In the rows, zero is written as 100.
Rotation paths and how fast each direction turns (deg/step):
Each turn is a multiple of 5 degrees from 10 to 175, or 0.
Each row of a path follows its step; steps can be skipped.
path 1
step 1: 97 102 106 103 94 95 121 114 83 99 107 102 114 117 97 108 127 112 97 108 109 95 83 83 118 97 107 97 94 84 91 98 95 110 117 101 108 114 89 78 103
step 2: 91 101 87 85 92 112 96 111 78 99 112 106 118 99 114 96 109 128 91 103 95 103 75 100 104 116 102 87 109 98 88 104 101 99 90 78 92 97 84 95 87
step 3: 111 85 85 97 100 113 94 117 103 118 89 89 110 99 103 95 100 104 109 102 109 101 81 106 106 94 110 111 108 114 98 121 97 105 112 87 108 107 62 96 94
step 4: 106 83 108 84 96 108 94 99 106 120 93 90 131 119 85 93 104 121 114 91 100 79 91 91 91 105 94 93 98 88 87 102 91 103 109 115 107 98 87 97 98
step 5: 82 88 87 98 105 97 94 90 108 96 99 97 107 116 95 85 104 125 96 110 105 95 123 99 91 120 100 86 110 98 84 118 86 115 113 80 93 106 85 103 101
step 6: 106 84 83 87 112 86 109 94 91 113 89 106 75 105 96 81 108 104 98 91 102 102 101 94 96 98 100 102 112 104 73 107 95 107 105 101 107 89 79 72 112
step 8: 78 103 91 89 109 95 112 104 93 100 97 108 116 93 85 105 119 99 107 120 125 97 111 119 111 117 108 105 111 100 95 101 87 106 108 106 112 103 94 78 88
step 9: 72 110 95 72 108 99 103 105 78 107 103 109 101 116 108 114 112 100 106 101 108 95 82 104 86 89 93 106 104 101 73 86 95 102 102 94 106 108 87 96 105
step 10: 95 99 98 103 106 105 87 134 98 105 90 102 107 115 121 91 97 109 92 111 110 94 90 120 114 94 97 91 117 95 85 87 98 95 125 99 91 107 92 90 97
step 11: 102 89 82 80 112 116 75 121 101 101 103 97 113 104 101 113 115 114 95 98 104 92 105 100 109 95 94 86 90 116 94 109 92 102 101 118 111 99 93 75 87
Directions:
93 104 97 97 105 104 93 98 99 97 99 101 101 99 100 102 99 103 98 98 96 98 96 92 92 103 95 101 97 103 100 98 101 98 98 98 97 100 99 107 99 | 155
101 101 104 97 98 98 97 99 99 101 99 96 101 99 97 93 97 92 97 97 107 102 98 97 103 95 99 103 99 106 94 96 98 102 94 95 95 102 96 100 102 | 115
98 100 96 99 97 99 106 103 99 100 100 96 95 101 104 101 99 100 96 98 96 111 97 103 93 101 100 99 106 100 94 99 104 105 100 98 96 98 100 101 101 | 100
98 96 101 104 97 96 96 102 106 103 97 99 94 103 104 104 97 105 100 105 104 97 101 97 96 97 97 97 96 101 94 95 94 104 103 99 102 100 106 101 102 | 70
102 98 100 100 98 100 99 93 102 103 101 97 100 98 93 100 89 104 96 99 95 97 99 102 100 98 95 100 101 97 99 109 98 105 101 101 99 98 96 99 99 | 40
99 101 103 97 101 100 102 97 99 107 100 102 99 105 101 99 107 95 100 97 95 101 95 96 98 91 99 102 94 99 101 102 101 105 104 102 106 97 100 99 102 | 135
path 2
step 0: 98 83 93 118 80 107 99 101 106 97 112 119 76 95 100 99 114 101 87 82 94 96 98 87 112 91 102 88 87 118 94 119 99 96 88 102 97 107 104 99 97
step 1: 91 99 107 107 84 72 91 97 91 125 109 101 96 109 92 95 117 108 109 99 99 101 109 112 91 90 94 106 93 104 90 102 97 97 120 102 114 114 88 101 117
step 2: 114 85 87 116 82 103 107 122 120 99 107 112 100 93 109 87 101 101 95 76 84 88 110 101 98 108 107 100 96 112 98 94 109 86 104 104 104 105 91 88 95
step 3: 98 90 115 92 89 89 86 117 109 95 101 100 86 108 91 85 112 111 118 107 99 89 99 106 101 86 87 109 107 117 91 100 99 97 116 83 98 103 97 113 121
step 4: 118 89 91 112 101 102 103 98 125 99 112 113 92 103 108 100 92 105 92 100 87 87 112 96 102 82 100 103 89 96 89 98 130 100 100 101 112 110 111 83 113
step 6: 103 86 100 131 90 101 92 94 101 124 99 119 105 102 111 94 110 105 89 95 95 111 112 96 104 78 91 111 92 107 107 95 113 101 112 105 102 111 102 87 110
step 7: 87 88 90 104 76 90 96 119 103 94 127 104 82 97 91 99 126 96 106 83 93 94 109 103 104 98 109 94 111 104 98 112 98 96 110 99 109 90 98 100 100
step 8: 109 88 109 104 93 77 94 96 114 114 93 106 115 105 97 77 111 100 102 89 86 90 108 100 98 96 81 113 102 111 100 100 114 95 103 110 103 121 95 103 119
step 9: 118 85 87 102 86 102 93 126 106 84 110 104 78 93 93 90 100 123 97 94 102 92 114 106 109 106 104 102 92 108 84 111 106 100 109 99 106 97 113 91 105
step 11: 110 97 102 118 93 104 106 106 115 98 123 108 83 97 107 98 103 113 102 84 104 105 131 95 103 87 92 94 93 95 89 103 96 100 112 99 96 105 102 72 99
Directions:
90 101 97 99 99 104 102 97 100 102 101 99 92 105 101 95 99 103 100 100 95 107 100 97 99 96 94 102 100 95 105 99 103 100 95 100 98 97 102 97 98 | 55
96 97 96 103 101 103 96 98 96 99 102 105 100 99 100 102 98 101 101 107 102 105 98 102 108 98 103 105 99 104 94 104 105 97 100 97 103 97 98 107 102 | 120
101 99 98 104 105 99 94 97 100 98 99 99 106 99 106 100 96 109 102 95 101 98 99 101 102 95 96 99 100 96 100 100 98 102 101 103 109 99 97 93 98 | 155
99 102 107 105 97 103 101 101 99 94 101 98 100 102 99 103 98 98 99 102 101 102 102 101 102 92 101 93 103 100 98 96 106 111 99 103 96 100 96 99 101 | 55
104 105 103 101 99 99 94 96 103 107 100 98 107 101 97 97 99 98 102 104 101 107 106 103 100 99 101 104 99 98 100 98 104 100 100 94 98 107 103 94 100 | 155
path 3
step 0: 110 111 81 99 98 98 117 108 91 76 94 108 112 112 123 105 129 89 110 101 108 101 104 114 93 104 115 102 116 94 91 85 113 89 99 109 91 101 100 101 92
step 1: 104 107 91 76 100 94 101 110 102 74 101 93 99 85 104 113 116 81 118 101 88 101 94 109 83 96 112 101 106 98 98 111 102 74 89 117 106 102 111 87 98
step 3: 114 99 88 88 121 88 125 101 109 90 103 86 105 78 80 100 118 99 113 100 102 103 105 93 110 102 120 93 95 92 87 95 103 76 88 94 111 105 99 95 99
step 4: 122 73 95 90 126 101 109 106 98 104 114 100 100 101 97 89 102 104 107 98 95 103 84 92 96 84 123 98 102 91 90 113 108 80 106 93 113 113 114 102 93
step 5: 127 90 99 104 117 99 123 108 87 89 106 93 109 95 105 97 111 110 93 110 84 97 99 93 117 104 125 109 91 84 90 98 121 109 106 100 105 103 108 96 114
step 7: 114 86 100 98 103 100 95 95 99 68 113 102 115 95 119 91 106 88 99 88 80 96 98 100 102 98 116 122 100 97 107 111 112 92 106 122 97 96 107 88 117
step 8: 120 95 95 98 91 87 107 104 107 69 100 101 136 106 122 97 109 95 103 93 97 116 105 99 110 112 94 107 96 94 92 90 99 85 95 101 97 86 111 94 94
step 9: 94 94 91 86 95 93 114 98 103 68 114 108 104 92 96 89 115 85 102 78 107 111 91 106 105 97 108 123 104 100 92 100 96 72 81 101 98 104 106 100 101
step 10: 111 81 85 80 85 100 109 96 89 84 98 96 107 105 117 97 124 103 106 106 89 116 86 105 91 103 105 107 100 99 85 103 104 73 101 80 101 112 101 109 97
step 11: 106 113 92 84 103 103 127 118 81 76 101 97 101 102 100 105 122 99 106 108 108 103 95 104 101 105 115 101 113 86 84 95 113 95 80 95 105 117 109 100 94
Directions:
106 101 100 105 95 106 104 95 101 106 96 96 105 99 102 99 105 103 100 99 98 103 101 98 99 105 96 98 102 98 100 96 108 99 104 98 97 102 99 98 106 | 135
102 100 99 90 96 103 99 97 98 98 96 104 101 103 101 103 108 96 98 100 105 100 97 100 99 98 93 100 101 98 103 100 101 101 94 102 102 97 95 107 103 | 35
90 107 99 100 97 98 99 101 102 99 98 98 99 100 100 100 105 97 104 104 102 103 100 102 91 103 102 99 97 99 97 102 106 98 100 97 102 105 101 103 95 | 35
98 98 102 98 99 106 102 98 92 101 99 97 97 98 101 99 95 109 102 99 107 102 99 97 105 104 104 99 99 98 99 105 101 95 97 95 104 101 98 106 100 | 55
105 99 102 101 102 100 96 99 102 100 99 93 98 101 97 102 108 104 98 96 102 98 99 96 96 98 103 97 99 98 99 103 94 107 95 96 102 107 99 95 98 | 40
